Each row is where one point has got to under a steady rotation. How many steps took it there?
The counts run from 0 to 378.
[-14   7   2   3  -9 -13  -2  -8  19 -18  12  -8  13 -13  -3 -20  -6 -27
   0 -10 -12 -14 -20 -18  -4  -5   3  29  -5   2   7 -22   6   5  32  14
   2  26  -6  17 -18   2  23 -12  -1   3  11  24 -11 -14] | 348
[-21  20   0  -1  -2 -17  -3 -13  -3   1  23   5   8 -11   1 -11  -1 -33
 -11  18  -8 -10 -18 -11 -14   3   0   9  -1  16   7  -7  -4 -10  20  -2
  11  28  21  20   7  -6  25   0  11 -33  11  19  -7 -20] | 117
[ -5  27  13   0   7 -21   9 -27   1 -12  12   4   1 -14 -23 -16  10 -10
   5   9 -12  12 -14 -23 -12  -8   0   2  -7  14  25  -2  -4  10  19  -8
  18  17  13  23  10   7  22   3  -2 -14  -2  15  16 -23] | 57
[ -7  36  15  -7   7 -14  13  -1   8 -16  -5  -8   3   9  -2 -21   8 -24
  -9   4 -37   4 -30 -14  -8  -4   1  -8  -8  19  11  -3 -17  -4 -20   1
   6  24  -3  23  17   8  -6   2   5 -13  -2  12  12 -19] | 241
[-18  16  24  11   9 -20  13 -23  12   2  16   1  10  -3  -2 -24 -11 -13
  -4   3 -40  11 -19 -17   0 -19  -6  13  -7  12  18 -16 -21  14  -4  -1
   7  26   2   5  -8 -12  -5  13   1  -7   9  20   0  -3] | 16
[-17  26   6  -2  13 -24   9   1   9  -3  14   9  13 -10  -2 -13  -3  -3
  -5  -7 -22  19  -1 -12 -11 -17 -11  -1   1  17  31   3 -26   8   7  -8
   5  36   0  23 -11   3  10  -3   1 -12  -3  30   6  -9] | 45
[-11  23   9   1  -5 -21   9 -12  11 -18  18  -2  13 -13 -16 -12   9  -9
   1  11 -14   7  -4 -17  -5   2  -2  11 -10   9  28   3   1  10  31   2
  11  17   2  33   9  12  33   0   2  -1   1  30   4  -8] | 343
[-22  28   6  -9   2 -12  13 -20  -5  -8   6  15   8 -15   2 -17   2 -27
  -4  18 -13   0 -27 -10 -18  -5   3   3   0  10   2  -6 -12  -2  20 -15
   1  27  17  13  14  -8  15  -2   7 -22  21   0   1 -26] | 148
[-14  28  -2  -8   7 -15  -8 -13  -2  -4  17   6  -1 -13  -3 -20   6 -23
 -14   9  -8  -2 -21 -14 -12   0   1   7   7  17   5  -9  -6  -7  11   0
  14  29  11  22   7   2  21  -8   7 -35   4  12  11 -31] | 118
[-16   6  19  16  -4 -25  -4 -19  20   2  10   0  15   1   2 -17   1 -42
  -2  -4 -29  -8 -27 -14  -9   5   6  14 -17   8  16 -11 -12   3   7  -2
  11  21  15  14  -5  -9   7  14   5  -5   3  22 -13  -9] | 18
[ -4  29  26   3   1 -16  19 -11   7 -12  -4  -2   4  12  -2 -21   3 -19
  -7  11 -39   4 -29 -20   5  -9  -3  -3  -9  12   6  -4  -9  -4 -21   6
  -2  17  -4  25  16  -3  -1   2   4  -1  -4  20  18 -11] | 242
[-18  29  13  -9   9 -23  16  -8  14   2  11   7  11   6  19 -18  -2  -2
 -11   3 -34  17 -17  -2  -8 -20 -25   7   6   3  16   5 -15  16   0  -7
   2  30  -8  13   6 -14   5   1  10 -17  14   6  10 -11] | 235
[-18  13   2  -5 -11  -3  -7 -10   6 -25  -5  -1  11 -29   4 -18   1 -23
   2   2  -9 -16 -18  -6  -6   7   8   6   2  15  -8  -3  -7  -7  25   1
  -3  23   0  17   6   0  18 -17  -3 -14  18  28 -14 -31] | 129
[-18  31   5   1   9 -22  11 -14  11 -10  24   2  13  -4 -10 -11  10 -13
  -5  15 -17   3 -11 -22 -13 -12  -8  16  -5   4  30 -15   7  15  24  -3
  22  28   0  18   5   7  24   2   5  -9   7   7   6 -11] | 26
[-11  25  17  -4 -12 -25  14 -18  14 -17   1   4  13   6   0 -20  15 -20
  -6  26 -26   3 -23  -7  -7   1   1  10 -15  -3  19   6  -2  11  22  -6
   9  13   8  19  26  -1  25  11  11   1  13  12   1  -8] | 245
[-32  28   1  -2  15  -6  15  -2  -3  -2  21   1   3  -7  -4 -11 -17 -23
  -2   5 -18   3 -18 -24  -6 -18  -5  -1   8  12  15 -13 -15   7   6  -6
  12  33  11  24 -18  -1  10   6  11 -26   2   7   8 -12] | 82
[-12  16   9  -6 -13 -24  10 -13  28 -27  -7   7  19  -7   8 -23   6 -14
   5  -6 -23   0 -17   6  -8  -3 -10  17  -7  -4  16  -3  -1  14  33  -2
  -7  22 -12  12   3  -4  14  -7  -1   9  28  12 -11 -10] | 257
[ -4  13  13  10 -10 -17  -5  -9  29 -30  -7  -4  14 -18   0 -25  10 -21
   9 -15 -26  -6 -14 -11  -5  13  12  12 -14  12  11 -10  -5   6  18   5
  -3  18  -6  22   0   6  16  -9  -7   0   0  32  -8 -15] | 318
[ -5  39   7 -13   1 -15   4   6  24 -32   3 -15  16  -2   0 -22  17  -7
 -12   0 -19  -8 -14 -14  -4   6  -7   5  -1   8  12   2   1  10  11  15
   1  22 -18  24  12  14  23 -11   3  -9  -1  27   1 -15] | 252
[-10  24  18  -7   2 -24  15 -12  18   5   4   5   8  17  14 -23  -9 -15
 -14   0 -47   4 -29  -2  -5 -25 -16  18   4   2   6  -6  -8   9  -3  -2
  -3  31  -4   9   2 -22  -4   4  12  -8  24   3   0  -6] | 236
[ -7  -1  13   5 -15 -24   1  -7  15 -14   5   5  18 -23  -6 -15   0 -11
   0  -7 -15   1  -2  -6   1 -19  -2  20  -1  12  17  -5  -1  -2  29   4
  -2  26  -8  26   0  -2  30 -27  -3   7   7  36  -5 -12] | 67
[  9  22  17 -11 -13 -17  -3 -25   1 -14 -11   0  -7  -4   1 -27   7  -4
  -6  14 -29   1 -27 -13   8 -14  -1   9   5  16  -7  -3  -5   1  -6  11
   1  11  -8  21  23 -12  17 -14  -6 -12   6  26  11 -26] | 187
[  2   5  21   9 -13 -19 -11 -20  22 -20  -4 -15   9 -12  -1 -26   4 -20
   2  -9 -28 -10 -15 -14   1   0   7  22 -10   9   8 -14   3   7  17  15
   3  14 -15  15  -3  -3  12 -11  -8   4   5  33 -13 -17] | 317
[ -7  16   8   3  12 -20   3 -25  11  -7  18  -8   2  -4 -10 -21  -4 -15
 -10   0 -25  -5 -25 -26  -2 -21  -1  24   0   8  12 -32   9  10   8  11
  17  29  -7  10  -5  -3  13  -4   0 -12   7  11  11 -19] | 28
[-13  28   4  -7 -11 -15   0   3  22 -29   2 -13  16   7   4 -18  12 -19
 -10   1 -18 -16 -28 -10   2  11   0   8  -7   2   8  -1   9  -2  17  19
  -2  18 -14  26   8  13  25  -1   8  -3   5  27  -2 -11] | 251
[-12  32   4 -14   7 -19   1 -10  11 -19   8  -6   4  -3   7 -26  14 -12
 -20  10 -17  -4 -28  -9 -11  -8 -10   8   4   6   5  -8  13   3   7   4
  10  32 -12  11  21  -3  19  -7   6 -21  20   0   4 -23] | 216
[-20  11  16  12  -6 -12   4 -10  19 -16  14  -8  15  -3  -2 -19  -7  -1
  -7  -2 -28  -8 -18 -17  13 -12 -10  25  -4   0  11  -6  -1  22  26  17
  -2  21 -15  12 -15  -5  18   5   2   5  13  35  -7   1] | 5
[ -6  22  26   3 -19 -25  15 -15   0 -15   1   6  13  11  -2 -16  12 -24
  -8  26 -34  -2 -24 -10   3  -1   0  14 -15   2  16   7  -7   3   9   3
   5  10   3  25  22  -1  16   3   7  11   6  22   5  -5] | 244
[ -6  27  11   1  -9 -12   4 -17  12 -22   0 -10  -1  13  10 -23   5 -20
 -12   4 -25 -12 -41 -19  12   1  -2  19  -4   1  -8 -16   9  16   8  27
   0  14  -5  14   0  -4  14   3   4  -8  12  17   3 -14] | 249
[-23  40   1  -8  17 -14   9   1  20 -11  16  -4  11  14   5 -18   8 -27
 -14  -2 -29  -3 -29 -15 -10  -2  -5  -1  -2   5  17 -11  -9   6  -7   0
   3  30  -3  16   1  10   2  16  14 -24   5   4   4  -7] | 271
[-10  13  13   5 -11 -17  23  -6   8 -22   4  -4  11  10 -12 -10  -2 -25
   5   5 -20  -5 -22 -19   5 -12   1  23 -12  -3  22 -12   7   6  21   9
  -1  18  -8  29  -4  11  21  -4   5  17   3  19  10   0] | 311
[  0  12  24  14  -7 -24  11 -17  20  -8  -4   8   5   7   6 -25  -3 -29
   1 -13 -41  10 -26  -7  -1  -8   4  13 -12  10  16  -8 -20   4  -6   2
  -3  20   6  26 -10  -6   3   0  -1   5  -1  27   8  -7] | 298
[-21   9   3   4 -11 -10  -4 -10   3   3   4   4   0  -2  19 -14 -20 -31
 -11  -5 -21  -4 -25  -5   5 -15  -6  12  15  18 -12  -6 -14  -4   6  12
  -7  26   7  19 -22 -21   5  -7   9 -16  18  22  -8 -13] | 139
